(in the rows, 128 means zero)
A: 3 groups of rows, each row roughly a mix of its group's hidden directions
A (107 x 11)
[[184 128 149 144  90 121 134 120 142  94 147]
 [ 90 135 177 161 103 146 133 121 104 111 145]
 [157 108  85 100 133 104 143 101 112 144  94]
 [ 83 133 143 178 112 150 153 132 151 125 108]
 [ 90 152  91 121 120 139 122 168 152 150  99]
 [104 122  83  97 141 127 164 126 107 166 114]
 [ 64 125 139 133 121 141 102 163 146 148 123]
 [146 122 114 148  82 138 164 160 168 124 118]
 [177 112 130 117 116 114 178 126 143  96 144]
 [163 140 154 112 171 143 108  89 105 125 143]
 [137 139 125 115 117 144 131 182 185 140 133]
 [171  98  88  92 108 101 137 136 143 129 121]
 [158 112 112 123 117  95 150  82  86 129 117]
 [147 137 117  88 174 137  98 114  97 150 119]
 [130 143 119 166 110 111 152 157 180 119 151]
 [179 112 100  83 153 114 109 133 139 129 114]
 [ 78 133 112 152  92 131 157 166 131 135 138]
 [106 162 171 164 135 158 113 104 113 149 126]
 [162 130 132  98 172 117 127  90  92 116 118]
 [ 88 147 162 153 112 149 155 151 129 160 109]
 [114 133 177 149 149 150 115  91  96 143 148]
 [173 116 121 113 150  85 151 111  94 109 133]
 [ 82 141 168 162 121 164 122 148 123 145 127]
 [ 65 135 136 147 134 149 147 131 107 161 111]
 [173 107  85  91 112 124 119 148 141 128 106]
 [ 97 148 149 166 107 158 120 167 153 144 119]
 [ 85  98  77 123 118 108 137 120 101 144 127]
 [142 150 122 124 156 178 148 133 125 175 107]
 [151 123 133 136 134 124  61  97 111 109 111]
 [ 90 150 108 117 155 146 128 170 130 141  87]
 [156  88 136  95 134 113  90 124 120  98  98]
 [161 129 108  94 174 124 129 104  95 147 110]
 [169 105  92  88 122 127 121 101 105 133 103]
 [169 116 108  89 167 118 131  92 118 139 111]
 [100 141 154 182  91 137 151 133 138 114 146]
 [122 147 165 171 123 149 166 119  94 139 115]
 [150 149 101  89 166 126  89 115 126 108 108]
 [ 99 147 145 116 178 155 122 118 104 166 119]
 [139 142 106 123 117 116 167 163 180 139 151]
 [ 90 148 154 162 114 148 164  95 116 147 135]
 [ 87 132 143 126 156 134  98  97  81 134 111]
 [150 141 137 120 145 135 126 168 194 125 132]
 [159 106 126  75 131 113  97 103 146 138 154]
 [173 121 123 103 161 108 129  89 100 106 128]
 [ 77 123 151 166 141 122 112 122  89 105 131]
 [113 128 135 168  78 120 122 174 137 118 108]
 [157 118 136 131 144 105 146  73 103  95 146]
 [147 106 121 119  70 143 125 155 124  85 127]
 [102 122 130 155  78 136 124 167 165 130 140]
 [197 123 121 117 134 113 155 103 119 107 139]
 [126 127 103 113 135 103 142 167 155  88 166]
 [140 122 147 157  75 123 106 132 155  95 150]
 [183 116  93  85 136 106 135 126 142 123 132]
 [154  99 125 143 128 122 127 114  82  74 137]
 [ 65 122 116 127 142 136  91 140 103 124 107]
 [140 144 123 112 169 141 133  86 103 174 121]
 [177 118 105  75 155 115 128 139 146 132 124]
 [ 89 125  84 118 120  96 124 147 168 114 144]
 [178 139 155 111 175 135 139 101 112 125 135]
 [100 133 139 116 176 134 108  97  84 139 111]
 [ 72 150 142 157 126 150 130 157 129 147 101]
 [ 92 160 146 174 114 165 149 125 113 140 130]
 [170 120 108  78 166 110 107 118 128 132 124]
 [167 100  90  95 125  90 135 114 144 114 141]
 [181 125 116  93 153 106 130  92 114 113 129]
 [ 73 136 138 143 134 143  84 115 105 117 101]
 [137 135 157 150 123 132 124  72  78 127 135]
 [ 79 138 161 166 117 152 109 113 102 135 120]
 [162 113  85 139  94 108 151 148 157 107 126]
 [175 107 116 110  97 103 146 157 150 110 150]
 [110 131 124 154  78 146 156 148 170 132 146]
 [189 111 137 137 120 114 123 103 138  84 128]
 [178 109  93  85 126 101 144 117 125 132 139]
 [125 133  95 148 128 101 178 151 167 127 145]
 [161 123 146 136 121 123 158  76  86 139 130]
 [ 92 141 164 177 109 159 123 140 121 122 109]
 [154 116 133 110 143 144  93 175 138 133  85]
 [116 116 108 137 137  99  68 143 104  96 132]
 [166 121 151 103 159 133 126  92  85 119 143]
 [144 124  81  82 132 109 110 147 155 155 133]
 [130 132 136 170  91 143 182 111 132 149 121]
 [138 126  86  98 120 119 103 161 176 115 127]
 [132 145 160 114 104 165  79 156 138 113 137]
 [107 134 134 165  97 108 131 166 113  82 133]
 [137 149 151 144 130 148 159 146 167 155 170]
 [140 133 121 121  84 151 110 175 166 142 117]
 [130 150 139 105 189 126 105 131 154 160 130]
 [ 71 120 106 163  97 135 139 140 119 155 127]
 [ 77 115  89 104 138 121 105 142 103 125 101]
 [162 106 107  93 133 113 156  84 143 146 143]
 [154 100  87 124 125 101 101 162 135  95 116]
 [121 122 137 176  97 128 151 104  79 112 125]
 [119 119 137 142 147 134 122  91  84 125  74]
 [124 149 118 100 180 141 111 150 160 153 151]
 [153 137 177 158 117 134 144  86 100 128 141]
 [109 143 151 177  92 135 160 140 150 132 153]
 [150 110 117  92 156 107  96 104  93 126  99]
 [119 127 145 167 114 142 154  70 103 125 116]
 [177 119 113  99 139 121 138  91 105 164 117]
 [131 115 136 131  91 138 163  71 127 123 158]
 [152 122 132 107 193 108 108  99 118 122 123]
 [140 139 136 108 172 130 160  77 124 157 127]
 [ 95 127 146 143 143 123 133  96  96  73 140]
 [193 118 134  99 128 118 131 106 109  99 141]
 [162 132 111 119 107 147 159  89  97 164 123]
 [ 91 111 119 136 149 143 158 109  93 151  87]
 [ 80 160 132 138 102 149 138 147 141 168 146]]
one row of each group, then the others: which group is each in?
[109 134 150 161 134 115 152  70  95 130 129] => <64>
[110 152 170 159  86 155 125 105 124 132 147] => <70>
[117 143 124 152  89 135 151 170 174 143 123] => <79>

[112 154 168 125 173 156  98 111 108 138 120] => <79>
[116 129 128 103 156 114  79 168 161 120 141] => <64>
[106 129 161 177  98 129 112 150 131  90 140] => <70>
[ 90 124 111 156  90 103 130 146 118  83 119] => <64>
[141 110  87  73 129 106 116 111 123 106 150] => <64>
[ 86 140 138 120 179 139 121 117 162 123 159] => <64>
[102 137 108 120 183 144 120 118 100 126  86] => <64>
[177 112 122 125 102 110 100 113 120  81 140] => <70>
[188 118 139 118 120 115 144  92 130  95 143] => <70>
[163 104  90 103 111 110 121 170 144 106 122] => <70>
[ 83 150 160 174 131 139 150 143 148 139 137] => <70>
